Rotation paths and how fast each direction turns (degrees per step)
Each turn is a multiple of 5 degrees from 10 to 175, or 0.
Each row of a path follows its step; steps can be skipped.
Rotation 1:
step 0: [  1 -18  -1   6  -9 -14 -16 -40  20  -2   7 -19  11  -4 -41   3   8  17
  10 -24  -1 -24  24  24 -24 -10  -4 -12  30  -4  -1  16   0  33   8   8
  -4  -2   3 -23 -44  22  -5  16   7  20   5]
step 2: [  4 -36  -5  19  11  -1  11 -12  -1   8  28   2 -11 -17  -3   6  43  12
  42 -20  -6   9  -9 -22  20 -43  -5   0 -20 -16   1 -23   8  -3  34   8
 -19 -30   2   0   6  -1  -7  23   1  -8  12]
step 4: [ 19   4   6 -34 -41 -12 -13   2  -8  -7  18  13 -13   2 -38 -22  28   9
  26   1   5  -4  20  24  -4  19   7 -19  10  -3 -19 -20   1  20   3  30
 -27   5  -5  13   8  15 -24 -21  -1 -14  28]
step 8: [ -7 -12   0  32  21 -33 -15   5   5 -42  19  -7  -2 -27 -31   7  19 -21
  43  -9   2  10   7  18   7  18  -3 -15  29   3   0   3  20  21  28   6
  -6  12  20 -18 -20   4  -1 -10   4   5   2]
step 10: [  2 -15  -4  -2  14  30 -20  -8   7  14  11  13 -14  25 -50 -10  22   7
  10  -8 -37  19 -28  -1  21 -18 -21   5   0   2   8 -33 -28   1  28  12
 -16   2  -1  11 -19   9  -1  15  18  -3  21]
step 11: [-29 -48  22 -12   7 -19   2   6 -25  -9  32  14  -1  -1 -13  -6  19  -3
 -21   4   8   0   0  17   0 -11   0 -11  28 -14   9 -11  11  20  19  12
 -24 -47 -17   6  20  11 -16  16  22 -17   8]
step 12: [ -3   0  25 -24   0  -4 -19  -6  10 -24  20 -20   7  12 -14  -1  33   4
  20 -25  16  -4   3  26   9   8  18 -23  -1 -23 -23 -19 -24  -7   4  41
  -9 -10 -21 -27  -3 -25 -19 -12 -28  -3 -18]
step 15: [-15 -24 -17   4 -11 -22  26 -15   5  -9  11  -6  15 -20  -4  21  -8  32
  46  18  18 -14  -6   9  19  23 -16 -24  11 -18   0  -6  18   0 -11  11
 -19 -40   5 -26   1  22  -9  13 -20  17   4]
[ -7   7   5   4  -7  -1  -7   3   9  -1 -10   4  -5   2  -7  -7  -2  -4
   4  -7  -2   3   1  -5   6  -3 -13  -1   2   0   1  11  -1   0   6   6
  -4  -4  -2   2  10  -4   5  -4  -9   5  -3]  170
[  1   6  -7   0  -9   2   2  -5   2   2  -2  -6   5   3   2   0   8   4
  -4   5  -9  -6 -15   6  -3  -4   5  -5   8  -1   4   0  -5   4  -5   1
  -2   1  -4  -8   2   2  -2  -1 -12  10  -8]  120
[  9  -7  -2   7  -6  -3   1   5  -2   0   7  -6   3   2  -4  -2   1  -4
   1  15   4   7  -3  -5   0  -2   0  -3   7  -5  -4   5   3   2  10   0
   7   5   3  -2  13  -4  -2   6   0 -10  -8]  115
[  7  -2  -2   8   5  12  -8   6 -11   7  -6   3  -9 -11  -2  -4   4   7
  -1   5  -3   3   1  -8  -4  -5  -2  -2  -6  -2   2  -6  -1  -4  -4   1
  -2   2  -2   0  -2  -6   8   7  -2   8  -4]  90
[ -7   4  -3  -4  -2   1  -4   4  -6   2   4   3   0   1   0  -1   1  -1
  -8   1   4  -3   3  -1  -1  -7   3  -9  -7  -1 -13  -5  -7  -3  -7  10
  -1   1  -4  -6  15  -1  -2 -10   4  -6   6]  45
[ -7  -3   1   5  -3  -5  11   5   2   3  -9   1   0  -2  -3   9   1   4
 -12   2   2   1   6   8  -3   6  -1   2   5   3   1   1  -8  -6  -4 -10
   2  -9  -9   2   7  -9   4   8   3  -1  -1]  170
[ -6   8  -6  -2   7  -1   1  -3   8   4   1   3  -4   1  10   6   0   8
  -1   7  -6   6 -11  -8   5  -7  -3   3   2  -3  -1  -4  -1  -6   6   5
   5  -8   0  10   3   8   2   6   8  -2   3]  90
Rotation 2:
step 0: [ 16 -15  23 -10  19  26 -27  -4   4   8  -2  22   4  10  26  16 -18   1
   5  10  19  -3 -23 -17 -23   0  13  28  -9 -12 -13 -13   3 -56  12 -13
 -25   0  18 -13  -7  -5  -3  23 -12  -9   3]
step 1: [  6  13  19 -15 -13  20 -22  -9  -4  11   3 -12 -24  10   2  13   7   3
   4  13  12  18  19  -5  21 -49 -13  23   9 -29 -28 -18  -5 -23  13  10
 -19  -8  -5 -11 -35 -14  15 -19  15  -9   3]
step 5: [  0  -7  11  23 -14 -11   1 -36   5  31 -11   7  21  23  28 -23   8 -26
   9 -17   4 -20  14  -3  -8   0  26  14  22   3 -21   6   1   5  12  -1
   8  18   6  -4  -4 -21  -5 -36 -38  -5  -2]
step 6: [ 10  -9  -9  17 -44  13  18  -3  35  -9 -17  10  12  34  12   3 -16   4
   7  -2  -3  22  -2   6   4   6 -15   2  -6  34 -17  28  14 -16  30   9
   3   6  -2   6 -13   6  24 -25  -7 -18  18]
step 7: [-11  24 -22  27  -6 -10  -1  -8  -4 -15 -12  29  -2   2 -20   9 -15  39
 -25  14  -7  12 -28 -17  37  -4 -11   9  21  16  -8   6   6   5   7  15
  -2  11   7  23   4  -4  44  -1  -8  -2 -13]
step 10: [ -7  28  44   7  11  22 -15  -3   3  27  23   6   1 -20  41  18 -22 -11
   3   4 -24  -1   6   1   9 -14 -10   8   2   0   5   9 -28   3  -5  20
   7   3 -21  -1 -21 -22  40   1   9  -9   5]
step 11: [-12   2   8   9   4 -16  10 -12   3  17 -10 -10 -30  -7   2   8   6 -25
   9  13  -1   8  23  42  15 -15  16  20 -20  19 -25  23 -29  -9  -7 -11
  21   3  17   8   7  -5  41  32  12   6   9]
step 12: [  2  -4 -26   4  19  -5  15   9  33  -5   8  -1 -30 -18  14  33  -5  -7
   2  -6 -13  17  12  -1  -2   8   8  24   7   2 -33 -15  37   6   6 -47
   8  -8   6  20   8   7   9  26  -2  18  -2]
[  6  -7   9  -3   6  -4  -2   1   3  10  -6   3  -2  -5  -4 -10   1   4
   2  -5  -2   5  10   6   5  -7   2  -6   0  -6  -1   3   9   1   9   0
  -2  -1  -1   3  13   6   3  -5  -3   7  -4]  110
[  0   2  -2  -5   6   6   6   4  -6  -1   6  -6   4  -1   3   2   1  -2
   3  -7 -12  -2   0  -1  -4  -3  -5   0  -5  -5  -5  -8  -4   7  19  -2
   1  10   5   3  -5  -4   3 -10   3   2  -4]  155
[-12   2   6   5  -5  -8 -11   4   2   0   7  -9  -2   2  -7   4   3  -5
   2  10 -10   9  -4  -2  -3  -3 -10   0  -3   7  -4   5   0  -5   1  -1
   3  -1   3   0   8   3  -2  -7  -6   4  -2]  80
[ -7   9   5  -2 -10  -3   4   1  -3  10   4  -5   4  -6   6   3  -1   3
   1   1   2   8  13   4  -5  -3   5   1  -6  -3  -3 -13  -4   0  -3  -6
  -3  -3  -3   5  -2   5  -1  13  -1   3   1]  40
[  0   8   9  -3   7   5  -9   2  -4   6  -1   3   7  -2   2   0   4  -8
  -4  -6   1   5  -1   6  -3   8   8  -8   4   8   4  -4  -2  -3   5   1
   9  -5   5  -9   1  -3  -2  -2  -4 -12   6]  70
[-5 -5 -2  7  0  1  7 13  3  2 -5 -3 -4  1 -4 -6  0 10  8  4  2 14 -5  3
  6 -2  5  5  3  2  3 -4 -5  8  0  0 13  1  4 -3 -3 -2  8  0  5 -1  8]  80
Rotation 3:
step 0: [-25 -12   0 -15 -34  12 -20 -18 -15  -6 -24 -40  24  25 -22  15  -3  25
  10  -6  31  38   9  -1 -22   2  -4  -6  14  45  20 -22  26   5 -28  13
  -8   2  -8  12  -4 -23  15  -5 -12 -24   1]
step 1: [ 12   2  27  36   4  11 -21  22  19   1  23   2  11  -8 -12 -19 -22 -11
   4   0  -5 -11  20  -4 -30  -4 -17  -2   2  15 -41 -24 -20  30  43  16
   6 -45 -31 -12  24 -20  -2  -1   5  12 -21]
step 5: [-15  21  -5  13  -9  -8  -4 -41  47 -15  -4 -28 -15   5 -13  23 -11   7
  -3  22  25  -4  43   8  11 -42  -2 -18   6 -22   4   4  15  -9 -20   5
  15 -18   4   2  37  21   8  17 -21   7 -31]
step 6: [ 20   1 -13 -12  -9  -1  13  -3  21   7 -45  16   7   2 -35   4 -28   5
  -2  -2 -38   2  15  15   0   7 -22   0  -9 -17 -13 -29  31   7  28  19
 -19   0 -14  32 -34 -39 -14   9  13  24  27]
step 7: [-30 -14  16 -20  19 -20 -31  31 -17  29 -21 -13  37  -9   7   0  27  11
 -11  -3   1   8 -13 -29   8  32   4 -11 -39  19  -3   9   1  25  -4  10
 -30 -13  10 -36  20  10 -24   7  26   5   2]
step 11: [  5   7  -6  10   8 -28 -39 -16   5  14   2  10 -11 -20  -7   1  -3 -18
  35  -9  21 -27  -4  17  22  -8 -60 -10 -27  -2  38 -10  19 -23  10   8
 -16 -22  16 -16 -43  -1   3  -6   8 -13   4]
step 14: [-28 -17   8  29 -18  -9 -34   8   5  10  -1   0 -36  25  21   5  11  14
   0  32  40  10   2  -4   0  13   6 -18 -28 -43  13   6 -17 -23 -13  -1
  11 -11   4  17  25 -18  15 -28  32  -6  30]
step 16: [ 17   4  13  -8  19  17  13   9  -3  26  29  40  36 -17 -43  16 -15  -4
 -32 -10  20  -9   3  11   8   7  -8  26 -25  29  18  26  32  -4 -19  32
   4  -6  -2 -24   9   2  -9   1 -20 -30 -10]
[-6 -8  3  7  3  7  1 -1 -3 -2 10 -1 -4 -2  4  6 -9  0  1 -5  9  0 -7 -1
 -6  5  3 10 -6  3 -7 -1 -2 -5 -6  5  9 -1 -3  7 -9 -7  2 -5 -1 -9 -4]  20
[  3   4   1   1   2   5   3  12  -7   3  -1  12 -12   2  -6   1   4   5
   2   0   5  -1  -6  -3   5   1   9 -15   3   1  -8   1  -4   5   3  -4
   4   1   3   1   5   0   5  -1   3 -11   3]  60
[ -4   2   5   3   0  -2   3   5  -4  10  12  -3  -5  -1   0  -3  -6   5
  10   0   0  -4  19   2   4   0  -6  -1   7  10   1   3  -5   3  -3  -2
  -2  -2  -4  -1  -2   5   4   3  -1   2 -12]  100
[  8  -3  -7   1 -10   7  -1   3   1   7  -5  -7   4  -5   1   2 -10   4
   1   9   6  -1   4  -6  -4  -7  -2  -5   4  -9   3  -5  -7   1   3   1
   7 -14  -1  10   2   0  -3  -5   1  -1   0]  80
[  1 -12   2   2  -3   2   9   2   1  -7   5  -1  -3  -7   3  -3   5 -10
   0  -3   2  -5  -4  -6  -6  -4 -13  -1  12   7   6  -8   1   1   7   1
   1   0   5  -8   3   3   4   1  -3  -9   6]  45
[-12  -3   1  -3  -6  -3   8   0  -7   8  -3  -4  -5  -1  -1   1  -3  -6
  -2   0   7   2  -2   0   6   8  -6  -1   5   0   2   3   0   7  -5  -3
   4   3   4   3  -3  -8  -7   1  10  12  14]  100
